(in the rows, 128 means zero)
First come named turns, each shown by rows before and after it. For each pair of rows after them, which turns, in which order, take the first row to the second? The first pair is done for you.
turn z_222:
[103 214 123 141 100 160  84 130 129] -> [132 205 149 136 100 144  58 131 130]
[148 158 142 123 103 158 126 138 115] -> [156 152 147 123 105 157 124 139 119]
[103 139 123 120 143 128  96 118 143] -> [109 136 127 118 145 126  95 118 146]
[113 142 123 138 125 135 107 128 140] -> [118 142 127 137 126 131 102 127 138]
turn z_543:
[193 121 143 112 123 108 160 140 108] -> [200 151 133 123 111 133 122 151 149]
[104 182 104 140 138 105 126 105 114] -> [ 89 165  92 141 132 133 109 110 145]
[123 113  99 122 127 140 165 136 138] -> [136 132 109 123 128 120 174 134 122]
[122 154  96 126 154  84 171 121 132] -> [126 176  91 136 145 101 142 130 161]
turn z_686:
[116 113 107 146 142 134 147 121 153] -> [118 124 112 149 152 115 149 114 139]
[145 157 114 126 112 130 123 139 145] -> [136 157 107 130 116 132 118 135 151]
[124 132 102 148 138 132 108 129 169] -> [122 146 108 151 152 103 115 115 146]
[154 141 108 144 124 152  81 150 188] -> [126 158 101 157 154 119  71 126 173]
Pairs:
Each pair is two turns apart.
[138 150 103 132 151 113 151 135 158] -> [123 123 103 126 152 121 160 133 161]	z_543 z_543
[ 74 166 103 141 131 132 145 119 105] -> [ 82 174 119 143 125 140  91 120 123]	z_222 z_543
[135 137 135 122 146 144  89 124 144] -> [146 153 144 118 151 121 101 118 120]	z_686 z_686
[157 197 128 154 137  96  95 124 156] -> [132  98 117 137 137 144  81 132 203]	z_222 z_543
[133 176 143 111 107 147 129 137  94] -> [123 162 140 113 103 170 104 140 121]	z_543 z_222
[127 153 127 136 115 140 113 136 136] -> [103 122 121 133 123 148 118 129 138]	z_686 z_543
[117  84 125  94 133 147 133 139 137] -> [120 124 128  98 138 114 166 131  96]	z_222 z_543
[178 103 139 121 113 147 109 148 161] -> [111 105  97 142 140 148 108 125 180]	z_222 z_686
[130 108 147 122 115 150 114 136 134] -> [119  97 146 120 123 146 121 130 127]	z_543 z_686
[ 92 165  80 157 142 116 109 105 144] -> [ 78 129  90 151 145 128  92 101 151]	z_222 z_543
[114 168 110 142 145  99 139 115 103] -> [175 153 145 123 119 107 139 139 102]	z_222 z_686
[106 139  86 153 138 167 161 126 189] -> [101 116  97 143 157 129 207 109 132]	z_543 z_686
[120 101 129 118 133 129 115 130 123] -> [122 106 133 118 140 117 119 127 113]	z_686 z_686
[113 132 147 144 136 112 159 127  85] -> [146 112 161 131 117 135 155 148  97]	z_222 z_686
[130 164 103 129 127 108 214 137  90] -> [173 152 127 110  91 145 199 165 104]	z_222 z_686
[140 109 118 105 140 119 189 144 120] -> [149 179 115 123 132 114 166 147 125]	z_222 z_543
[119  83 133 108 125 161 194 141 130] -> [131 175 137 122 125 131 197 133  95]	z_222 z_543
[ 92 153 109 140 117 168 109 122 139] -> [104 178 130 140 123 135 102 108 106]	z_222 z_686
[118 179  92 179 145  81 161 118 147] -> [180 161 114 152  98 119 189 159 149]	z_686 z_686
[131 142 104 163 148 112 103 133 188] -> [116  92 117 145 166  80 164 116 134]	z_543 z_543
[155 163 149 123 127 107  93 117  84] -> [182 112 150 112 114 138  83 137 124]	z_222 z_686
[135 156 108 138 112 154  84 159 177] -> [121 166 111 147 139 116  65 134 165]	z_686 z_222
[133 146 139 131 108 149  69 123 151] -> [ 82  94 135 129 139 129  94  94 122]	z_543 z_686
[ 83 120 107 147 144 121 132 108 122] -> [140 123 137 126 119 113 169 131  92]	z_686 z_686
[124  91 164 121 135 135 104 109 105] -> [145 138 166 131 128 129  84 116 116]	z_543 z_543
[182 121 166 125 119  98 129 136 116] -> [174 111 139 129 108 139 114 153 169]	z_543 z_222
[161  95 158 108 123 123 122 138 132] -> [115  93 134 124 144 127  95 121 153]	z_686 z_686
[129 169 104 135 114 112 138 127 123] -> [151 167 118 129 106 113 132 134 119]	z_686 z_222
[148 163 119 137 127  93 153 122 113] -> [180 138 130 124 105 121 145 143 135]	z_222 z_686
[137 141 138 134  98 131 117 140 137] -> [122 101 138 124 107 128 144 132 119]	z_543 z_543
[163  98 136 116 136 103 145 118 101] -> [162 128 120 129 119 143  90 133 159]	z_543 z_543
[122 117 118 123 128 133 157 138 128] -> [107 119 111 128 137 130 152 130 131]	z_686 z_686
[ 97 104  97 138 134 165  83 123 181] -> [ 78 124 104 148 173 100  99  88 128]	z_686 z_543
[130 141 146 143 175  97  67  99 136] -> [133  87 145 134 177 106  79 104 150]	z_222 z_543
[ 82 106 120 129 141 165 131 122 127] -> [128 179 135 137 144 120 132 120  96]	z_543 z_543
[145  84 148 112 110 134 148 150 125] -> [ 86  87 120 135 141 126 114 122 146]	z_686 z_686
[ 94 135 149 133 117 122 114 108 125] -> [110 150 153 132 109 125 110 114 126]	z_686 z_543
[ 99 163 107 147 135 106 119 109 134] -> [134 146 135 140 139  89  92 111 135]	z_222 z_222
[144 107  99 128 141 125 154 137 188] -> [126 113 100 135 164  95 163 119 165]	z_686 z_543
[113 207  54 163 152 104 168 111 155] -> [ 69 127  44 148 158 130 190 107 159]	z_543 z_543
[149  97 109 126 126 149 148 131 141] -> [116 117  92 140 136 144 149 118 135]	z_222 z_686
[169  78 125 112 140 120 149 142 147] -> [117 113  87 128 135 139 185 138 140]	z_222 z_222
[115 115 126 155 147 112 140 111  94] -> [136 152 131 162 141 110 109 115 107]	z_222 z_543
[124 119 137 107  98 162 168 154 109] -> [ 64 121 109 132 129 157 134 127 131]	z_686 z_686
[ 99 165 149 122 122 140 159 130 102] -> [130 154 166 111 107 151 144 145 111]	z_222 z_686
[104 130  89 167 123 149  83 130 201] -> [141 184 128 164 145  54 129 108 100]	z_686 z_686
[158 142 118 134 119 121  97 148 166] -> [131 143 103 142 136 112  96 139 169]	z_222 z_686
[ 85 102 140 112 111 169 152 123 117] -> [ 96 144 148 119 130 120 158 108  79]	z_686 z_543
[ 97 194 127 139 117 126 160 114  89] -> [ 61 146 106 139 109 178 137 120 136]	z_543 z_543
[152 159 140 122 110 123 105 141 140] -> [132 156 129 127 119 128  89 134 154]	z_686 z_686
[ 92  69 138 151 146 130 149 121 115] -> [117 144 146 161 148  92 153 118  83]	z_222 z_543
[ 86 136  95 136 151  93 187 103  96] -> [155 144 139 111 113  98 193 130  74]	z_222 z_686
[144 163 120 136 119 165 112 132 124] -> [126 114 121 126 122 181 115 129 134]	z_222 z_543
[121 112  91 150 152 123 163 121 158] -> [143 152  95 156 152 106 159 122 150]	z_543 z_543
[127 139 130 129 127 104 133 106 123] -> [137 151 129 131 120 114 120 113 133]	z_543 z_686
[153 115 134 125 136 106 136 132 122] -> [142 105 121 125 129 133 147 141 141]	z_686 z_222
